[-3.2, 16.2, -10.3, 1.3, -2.1, -7.8, -15.9]: -2.1

[[157.8, 97.3, -171.4, -172.8, -185.1, 77.0],
 [155.2, -150.9, -164.8, 166.4, -169.4, -25.1],
 [156.9, 46.9, 51.1, -31.4, 221.3, -53.5]]: -31.4

[65.5, 114.4, -170.8, -28.9]: 114.4

[-0.17, 0.15, 0.16, 0.01, -0.13, -0.09]: 0.01

[[-7.0, 11.1, -5.9, -6.8, 11.3],
 [-4.1, -13.1, -12.0, 9.3, -10.9]]: -12.0

[-0.060, 0.037, 0.188, 0.107, 0.123, 0.035, -0.135]: 0.123

[-0.149, 0.189, -0.036, -0.182, -0.093]: -0.036
---
[[-102 -520 -148 -148  241 -145  160   25 -296  232   41  209]
 [-117 -467 -169 -211  250 -130   99   98 -239  228  120   53]
 [-227 -376 -305  -71  132    6  220  257 -195  248  151   52]
 [-105 -535 -239 -199   39  -87  245  113 -249  211  174  -50]
 [-296 -493 -230  -49  -22  -22  263  270 -222  277   45   73]
 [-127 -604 -170 -182  268 -243   90   31 -216  258   -8  226]
 [ -83 -507 -212 -110  207  -75  234   66 -272  271   45   90]
 [ -87 -433 -256 -127  209 -101  286  160 -200  262  107   98]
 [-168 -661 -123 -216   68 -153  156  188 -285  282   73  167]
 [-202 -489 -208  -93   66  -36  293  218 -222  352  100   34]] result: 209

[[ 227  446  112  305  460  -11  202   74]
 [ -48   77   79 -209  265 -277  186   38]
 [ 230   17 -136  604 -419  650 -353  -47]
 [  50  157   63   30  220  -86  106   25]
 [ -18   49   46 -107  162 -161  109   20]
 [  64  149   40   71  174  -31   86   22]
 [  85  -33  -80  261 -240  316 -182  -32]
 [ 122  251   59  133  267  -28  131   43]
 [  48   55  -18  124  -20   99  -28    5]
 [ 143  232   56  206  212   59   85   36]] result: 74

[[-248  491  130 -238 -269  -59  140]
 [ 261  326 -787 -109  379  258 -201]
 [ 458  156  266   85  153  569  443]
 [-527  -32  258 -106 -539 -339  458]
 [ 108  577  248  173   32  -92  119]
 [-180  186  324 -119 -384 -415 -147]
 [ -79 -469  493  320 -226 -437  -63]
 [ 133 -224 -109 -145  247   81  -72]
 [-231 -423 -337 -885 -129 -825 -283]] result: 140

[[-254  525  -84  213  -14 -126 -370  393  161  -84 -187 -149  296  145
    34]
 [-291  -25 -478   57  253  493   53  245  -89  261  121  263 -208 -106
    90]
 [ 416 -235  313 -155 -243 -313  357 -378 -228  -41  137   80   82  136
   -26]
 [ -49 -299 -335  -65  185  424  307  -40 -239  276  245  345 -287 -108
    68]
 [ 278 -413   48 -137  -83  -62  477 -309 -338   95  239  323   60  111
    36]
 [ 391 -166  361 -119 -268 -399  308 -330 -209 -110  103   66  183  189
    -5]
 [-287  -24 -454   58  268  494   51  246  -94  253  113  260 -201 -114
   107]
 [  14    8 -143 -129  174  466  119   -7  -97  251  137  -40 -673 -286
   -41]
 [-195  503  -40  203  -59 -226 -343  345  138 -105 -190 -136  406  186
    55]
 [-229  134 -230  228  -29 -188  -97  270  -41  -53  -64  253  629  318
   158]
 [ -63   88 -191  -85  194  490   43   85  -36  248  100  -66 -636 -273
   -34]
 [ 208 -440  -45  -73  -66  -52  449 -251 -320   80  215  412  151  156
    69]] result: 34

[[ 396 -405 -191 -304  140 -102  152 -190  250  124]
 [  23  417 -114  -56  608 -434  317 -216 -220 -475]
 [-307  123  -29   65   35  179   -3  -98  301  -85]
 [ 163  309  189 -419  283  -40  152  177 -215  184]
 [ 164  -24  356  278   35 -347 -153  -57 -391  205]
 [ 101  137  204  657 -319 -409   81  476   95   94]
 [-295 -478 -738  -97  -43 -149 -328  294 -297 -476]
 [-107 -130  -55 -243  253 -322  -21  622 -159  663]
 [ 411  -84  -68  883  379   51  152  257   14 -315]] result: 124
---
[665 971 755 362 856 484  38]: 38, 665

[ 98 219  32 211]: 211, 98

[83 24 81 80]: 80, 83

[[6 7 4 1 8]
 [6 7 5 1 8]
 [2 5 7 6 8]]: 8, 2

[973  88 172 341 362]: 362, 973

[2741 3751 3658 5036 3505 1823 7969]: 7969, 2741
---
[[-1.190  0.146  0.463 -1.728]
 [-0.359 -0.363 -0.699 -0.625]
 [ 0.692  2.117 -1.400 -0.242]] | -1.190

[[  56.567  -17.554 -161.294   35.741]
 [-176.020 -110.056    7.481 -151.827]
 [ 155.487  -25.993 -106.376 -103.874]] | 56.567

[[-0.10 -0.11 -0.08 -0.11]
 [ 0.03 -0.06 -0.12 -0.10]
 [ 0.19 -0.09 -0.13 -0.13]] | -0.10

[[-0.04 -0.06 -0.06  0.13  0.10  0.04  0.16]
 [-0.01  0.06 -0.08  0.13  0.16 -0.03  0.19]
 [-0.13 -0.13  0.06  0.08 -0.04 -0.05  0.24]] | -0.04

[[ 136.83  102.43 -184.75   42.71  -57.83   19.03  -25.79]
 [ 156.77  168.73  -90.12  -35.51  -69.86  114.75  -12.35]
 [ -72.96 -159.61  -16.78  153.91   45.82  -98.34    3.00]] | 136.83

[[-1.5  0.9 -0.5  1.2]
 [ 0.3  2.1 -1.8 -0.6]
 [-0.7 -0.7  0.3 -1.4]] | -1.5

[[-19.6   0.8   5.5  14.9]
 [  2.8  14.2   0.4  10.2]
 [  4.7   5.5   6.8   4.7]] | -19.6
---
array([ 454,  -79,  140, -868]) out 140

array([[  62, -567,  521,  -54,   62,  200],
       [-612, -568,  785,  605, -612, -268]]) out -612

array([[ 672,  323,  268, -456,  315,  253],
       [  -5,  766,  556,   75,   92, -266],
       [ 666,  321,  262, -457,  307,  249]]) out 307

array([[ -31,  109,  413,  366],
       [ 323,  412, -281,  169],
       [-174,  591, -654,  793]]) out -654

array([ -99,  719, -395, -521, -439]) out -521

array([[ 795,  852,  -44,  512,    8,  580,  482],
       [ -69,    2, -103, -188, -219, -387, -328],
       [ -48,  -91, -244,   51, -119,   98,   30]]) out 98
